rotation ticks, each row followed by its count of ticks
The counts run from 0 to 191.
[ 55 148 122 173 113 150 158  84 100 157 150 135 121 116 183 111 143  98
 116  90 134  74 132 103 127 124 163 127 162 123  73 122  85  76 115  77
 114  83 112 116 127 115 119 111 161 139 100 116 130 140 152 109 101  99
 126 102 117 116 119 138 119 152 151 146 121 144 131 153  66 112 119  97
 120 134]
105
[101 113 134 152 118 132 162 107 113 113 167  82 151 146 168 103 165 102
 106 108 111 111  85 155 150 151 137 149 142 161  86 118  61  64 132 137
 125 114 110 126  92 119 120 141 146 127  69 123 189 129 146 140 116 129
 136  97 142  99 127 137 112 149 163 141  97 152 130 176  87 124 151 125
 110 106]
133
[ 61 104 122 116 104 150 141  97 109 133 146 137 151 154 148  95 192 138
 140 141 113 138 140 112 125 140 148 117 127 145  87 133 116 111  96 130
 130 113 124 109 100 132  87 127 202 145  72  95 146 149 129 109 131 144
 134  69  92  99 146 155 118 138 140  94  86 112 129 184 122 154  92 120
 153 110]
153
[ 48 135 127 117 103 126 138  74  90 106 149 122 142 176 152 106 150  98
 150 143 109 116 136 137 165 157 137 118 118 133  88 114  92  74  82 147
 106 143 142  81  91 134 115 161 151 140  82 129 168 157 161 108 130 132
 132  77 110  95 160 125 103 152 167 132  99 123 128 160 129 150  89 110
 130 139]
10
[ 50 100 112 146  95 168 130  90 142 147 145 114 158 146 163 146 193 145
 108 104 133 116 141 128 108 129 144 149 140 123 130 145  95  88 152 147
 113 132 120 128 125 111 103 126 172 136  67 120 161 139 119 119 102 164
 136  68 123  85 133 127 150  86 136 131  80 115 155 161  77 111  93 106
 138 115]
70
[ 61 131 141 153 130 163 128 133  80 128 129 118 105 148 151  82 138  72
 126 148 157  94  86 140 155 125 114  87 142 109  54  91  57  83 115 144
 121  93  97 121 117 103 129 122 159 116 107 128 146 116 169 124 119 110
 159  98 117 122 120 151  93 143 140 131 133 137 128 152  85 118  83 116
 123 143]
0
[ 65 156 124 116  91 142 145  96 115 141 155 125 143 160 169 139 175  98
 105 109 115 101 120 104 150 107 141 126 104 172  70 139 136  88 118 128
  90 134 118 128 113 108 118 163 150 170  54 133 153 144 144 117 118 124
 113 118 100 102 140 136  94 126 146 133  99 122 136 177  87 109 126  86
 148 100]
19
[ 74 141 162 142 138 143 157 120  89 128 129 133 106 148 160  69 138  81
 126 172 143 127 111 137 145 138 132 107 148 109  50  98  70  74  75 133
 126 102 113 110 107 111 117 122 160 131 113 120 173 154 163 119 118 104
 169  92 122 111 119 165  90 137 150 123 144 138 120 156 106 147 102 127
 138 135]
1
[ 55 128 107 156 110 147 133  92  87 121 146 130 155 134 159 129 150 121
 160 102 119  82 145 111 138 129 136 124 169 115  69 110  87 108 129 127
 109  90 108  79  91 130 131 129 134 124 118 106 145 140 151 127 127 113
 122  80 132 144 134 145 144 165 153 123 105 108 120 159  78  98 118  87
 137 157]
101
[ 75 123 143 111 119 131 172 124 138 179 125 116 131 139 180 124 156  98
 115 149 108 144 138 114 123 113 143 108 123 123  85 125 101  94  86 131
 125 130 108 111 126  91 104 101 176 133  91 100 186 168 116 118 106 101
 150  56 103 140 110 184 138 122 151 119  99 115 110 163  78 101 139 114
 162 112]
182
[ 57 133 123 112 119 156 142  97  97 136 141 167 137 140 159  86 183 128
 161 144 115 119 139 116 130 137 154  81 126 128  71 117 126 103 111 106
 106  87 114 107 106 134  92 119 178 131  91  84 146 145 150 130 118 132
 124  76  94 107 138 167 107 149 161 121 108 109 125 164 127 154  76 102
 150 108]
152
[ 51 143 132 170  95 143 114 120 107 138 146 125  94 143 152 128 163  81
 110 119 147  69 113 118 121 142 160 121 122 126  97 143 100 114 140 118
 112 122 125 122 139 102 135 149 170 168  83 136 139 138 173 155 140 150
 137  80 118  90 154 130  85 166 109 113 123 145 123 166  77 150 111  77
 116 133]
112
[ 78 138 102 120 113 143 146 132 130 178 132 115 109 141 150 133 129  84
 168 139 133  83 109 131 141 139 125  90 118  89 129 102  97 109 156 137
  93 160 113  94 144 110 131 117 164 130  89 139 193 114 121 147 109 144
 117  48 116 149 113 159  99 164 152 119 101 105 120 149  78  87  99  89
 144 130]
176
[ 60 129 111 125 114 156 159  88 113 135 141 151 121 128 162  96 181 114
 164 118 133 104 117 100 142 124 147  84 129 125  69 106 125 106 146 116
 101  95 132  98 127 138  80 120 174 129  78 104 155 124 151 135 121 122
 112  83 104  98 118 147  87 142 158 124 103 105 133 166 108 139  55  92
 144 112]
151
[ 79 121 147 121 112 122 162  56 115 125 148  71 124 126 170 137 182  98
 133 108  84 116 120 146 143 137 155 165 149 106  92 101  77  86 109 167
 136 134 128  90 108 124 117 124 154 140  68 123 163 130 149 123 143 105
 140  74 122 115 136 133 128 134 141 150  80  94 137 165  71 142 108 101
 152 126]
95
[105 145 131 130 112 140 161 108 110 182 137  93 121 120 150 104 134  99
 156 112 115  98 124 148 138 163 148 126 147 109 148  95  91  62 148 108
  99 124 112 130 105 140 131 114 188 116  72 130 190 121 120 154 106 155
 124  62 120 136 129 175 108 154 149 124 111 142 151 154  99 105 107 118
 107  91]
172
[ 74 157 166 107 120 126 152  75 108 123 144 104 128 121 156 135 155  86
 143 143  88 123 142 147 146 146 159 157 152 101  91 115  80  78  89 164
 126 121 116  86 101 116 135 129 157 159 100 113 187 164 156 124 126 102
 142  77 125 130 141 160 115 140 165 144 119  81 143 172 102 152 116  88
 142 129]
94
[ 76 113 127 113 117 128 152 113 132 152 128  92 124 126 174 122 166 101
 154 144  96 114 125 132 139 159 141 136 120 109 112 101  98 111 115 165
 158 134 100 110 112 104  95 141 197 149  76 120 171 138 135 129 128 124
 132  69 108 119 127 165 106 182 150 115  76 108 100 148 100 116 134  97
 166 110]
179
[ 24 147 124 137 113 131 118  87  84 135 147 132 147 158 164 140 148 104
 122 113 113 105 144 100 146 116 147 137 156 121  59 129 109  96  99 138
 119 117  96  99  91 115 149 145 157 143 115 111 131 163 145 116 120 110
 140  92 110 131 151 149 138 154 158 116 110 108 114 156  84 115 132 101
 142 151]
102
[ 78 147 124  92 107 136 145  86  92 126 130 116 105 124 169 114 171  91
 126 164 122 114 140 129 159 121 152 124 152 131 106 141  72  77 102 120
 100 157  89 134 103 106 125 168 175 141  91 136 174 164 131 157 122  96
 143  80 139 137 157 168 121 138 171 112 125 121 143 160  91 147 135 117
 148 107]
56
[ 71 134 109 132 109 180 116 135  80 177 139 133 123 145 145  87 149  95
 124 107 158  84 126 106 138 105 114  90 154 138  68 122 110 125 153 103
  88 109  98 126 105 118 119 122 184 123  86 127 114 123 112 137 144 145
 137  67 104 139 134 152 109 154 123 104 109 142 149 184  77  85 100 105
 153 118]
25
[ 60 126  93 130 111 144 145 113 119 137 137 120 134 154 176 112 152  87
 151 131 135  79  97 110 154 113 135  91 121 131 116 115  77  73 155 123
  99 137 110 103 113 115 148 115 141 145  92 131 205 119 140 145  90 115
 105  91 122 142 104 174 101 145 176 115 102 126 106 134  81  96 121 104
 115 119]
46
[ 74 151 123 119 108 134 168 109 110 154 166 134 158 154 162 106 151 111
 117 122 123 124 150 104 123 142 124 107 116 145  76 114 115  87  69 112
  95 130 139  67 117 142 109 133 162 153  92 117 175 167 131  90 114 113
 125  85  92 113 133 137 107 148 142 125  99 153 135 194 101 122 123  89
 108 150]
14
[ 76 160 146 152 136 170 142 146 112 172 140 149 124 128 146  92 143  93
 117 144 174 115 143 139  96 116 145  99 162  89  97 120  86 116 130 105
  89  81 136 120 122 130 114 112 167 156 100 122 176 132 148 126 144 136
 156  57 103 149 149 156  89 127 118 110 136 123 152 169 102 103  90 109
 111 115]
118
[ 69 127 104 144 113 161 139  90  98 161 141 128 119 131 152 103 188 103
 127 123 138 107 166 138 173 118 115  81 136 113 105 112  94 126 147 115
  86 138 121  97 117 144 114 137 164 128  85 108 165 128 130 134 128 134
 117  73 135 164 151 163 111 138 139 155 118  96 161 199 115 132  78 104
 143 113]
147
[ 79  98 119 121 128 139 165  99 127 161 116  93 115 122 168 122 165 104
 140 126 112 106 108 134 154 130 145 121 143 103 122  84  92  99 133 126
 143 114  93 124 111 118  90 113 195 115  61 125 156 123 115 124 122 106
 122  61 117 141 109 172 122 168 152 120  78 108 103 149  78  91 120 109
 166 105]
180
[ 99 131 121 154 107 167 143 147 104 179 152  84 122 128 162 100 160 108
 108  96 178  83 129 143  90 147 157 128 138 110 110 113  79  66 135 123
 137 124 101 147 114 120 140 104 179 140  94 144 158 118 119 119  88 133
 119  89 105  92 122 166 125 122 130 108 107 155 125 154  58 110 105 110
 102 117]
79
[ 91 133 140 114  98 121 140 127 121 180 132 109 147 171 146 134 139  93
 138 151 118 112 136 133 151 139 129 124 117 116 135 125 108  95 121 148
  97 188 126 109 107 102 149 140 182 140  63 126 198 155 111 132 131 163
 142  38 103 149 158 171 126 124 137 121  91 127 141 170 102 101 132 119
 125 101]
174
[ 65 175 156 135 121 155 126 137 135 158 143 142 132 146 149 105 165  98
 118 165 146 137 138 140  97 133 146 125 153 101  84 127  88 112 120 130
  90 106 127 114 114 114 131 133 167 176  95 114 200 164 156 134 148 141
 167  72 107 136 165 164  80 129 120 118 127 123 162 179 114 128 123 106
 118 109]
119
[ 47 139 139  97 116 140 122 102  95 127 141 145 158 170 147  99 154 104
 140 134 123 113 106 118 146 111 152 142 149 174  86 143 125  52 116 121
  94 115 115 149  77 113 126 124 162 130  80 121 144 140 130 129 117 148
 142  85 100 104 129 154 128  90 160  94 107 125 148 156  92 131 103 143
 117  95]
161
[ 89 139 136 108  96 140 159  84 106 163 124 167 123 118 151 123 167 116
 136 150 124 122 150 112 119 134 146  96 146 119 104 141 116  90  97 103
  96 138 126 102 134 118  96 139 173 116 106 125 166 168 130 153 114 142
 159  24 121  93 129 156 128 136 158 112 136 120 137 162  90 144 108 103
 139 132]
60
[ 23 113 101 145 136 149 115 103 119 130 120  98 134 167 135  93 143  92
 174 134 115  97  92 138 140 133 118 127 155 108 123  97  82 113 148 150
 124 135 126 122  96 114 110 122 165 115  83 123 163 108 131 131 120 162
 144  74  94 127 128 141  92 149 137 111  88 110 130 144  84 109  80 126
 145 113]
37
[111 137 136 108 108 144 169  90 105 149 117 151 103 110 161 118 157  96
 140 142 137  92 120 101 150 120 144  91 148 119 104 124 100  76 122  89
  83 130 128 124 145 118 101 134 180  99  93 125 165 142 132 148 107 138
 144  44 133 110 125 157 121 123 168 123 137 115 145 154  69 129  82 101
 146 122]
59
[ 59 118 103 165 105 149 135  93 117 119 153 105 144 135 155 133 173 116
 151  83 108  78 135 114 124 139 137 125 147 109  81 108  81 113 140 150
 108 117 125  56 119 126 129 123 150 123 113 111 149 141 150 131 133 119
 115  59 137 117 120 122 144 154 146 137  88 113 116 176  55 113 118  72
 115 161]
100
[ 57 115 109 128 103 121 133 116 129 135 154 103 153 189 159 122 164 102
 118 144 119 128 123 127 137 118 122 138 106 136 125 139  85  76 130 155
 117 168 126  96 113 103 151 120 155 147  80 112 215 151 113 121 114 118
 125  78 109 135 132 171 119 117 156 116  69 114 114 171  84 111 156 133
 103 100]
44
[ 47 129 118 137 132 181 147  84 126 139 132 120 120  94 177 113 159 117
 152 114 133 111 145 119 110 139 150 144 170  98 116 122  95  95 129  93
 110  86 114 139 123 121  69 126 168 132  93 115 175 140 142 126  85 124
 137  80 121  93 119 133 117 138 173 125 120 114 139 147  83 133  74 102
 153 117]
67
[ 82 118 104 157 108 137 168  83  87 149 121  94  93 143 167 101 148  77
 105 111 144  95 118 130 174 132 117  89 120 116  99 103  80  94 112 118
 108 133 107 124 119 127  85 155 186 114  67 144 143 124 131  98 119 113
 144 106 110 113 139 138  96 173 141 141 109 147 130 167  92 123  99 105
 135 113]
142
[ 68 139  94 133 111 164 143 102  95 148 167  97 147 140 166 111 184 122
 119  89 121  93 155 129 143 136 123 115 133 139 102 115  89 110 144 118
  85 122 124  80  98 147 115 139 167 148  71 121 168 128 121 117 134 103
  95  94 131 148 151 131 102 149 138 145  90 138 152 195  89 118 127  98
 120 117]
16
[ 69 110 123 145 121 156 139 151 133 124 148  83 162 189 167 106 156 103
 108 121 144 107  94 145 137 121 106 139 141 111  63 102  52  99 129 165
 135 118 112 115  98 113 125 148 147 131  78 132 175 132 140 127 129 110
 146  88 127 126 119 122 106 131 135 127  82 125 136 168  69  79 135 123
 126 133]
129
[ 75 127 113 178  91 133 126  93  95 152 139 103 123 136 161 123 178 122
  91  83 133  74 140 123 129 119 157 139 155 139 111 149  68 105 135 101
 104 134 110 121 123 124 147 137 166 144  87 118 136 140 147 139 149 138
 133  71 129 126 163 143 148 129 113 142 113 147 149 195  62 126 145 119
 108 115]
108
[ 79 111 118 120 113 119 147 121 112 123 148 125 135 157 155 122 156 105
 139 150 105 103  96 125 144 153 161 114 103 161 106 119 101  56 115 135
 118 149 110 111  94 100 136 147 178 144  85 112 187 144 141 147 112 116
 115  79 113 108 132 186 113 170 174  96  84 132  88 140  96 132 144 106
 118 111]
48
[ 72 127 142 163 101 145 136 130 117 167 113 106 109 151 150 120 163 114
  85 130 164 108 125 128 122 131 164 122 142 104 102 115  95 108 111 123
 125 104 133 137 126 115 102 127 207 154  50 143 134 128 156 112 159 152
 166  64  82 109 164 133 101 136  87 109 105 130 135 166  93 117 107 114
 127 111]
116
[ 97 125 134 118  86 143 139 127  90 167 152 140 147 156 147 107 185 130
 122 111 116  92 123 120 136 138 156 119 130 171  64 145 128 110 122 118
 101 141 111 119  93 119 111 151 196 147  76 113 128 156 123 144 158 160
 129  56 101 104 149 148 121 148 119 113  95 142 134 190  96 120 128 108
 146 100]
23
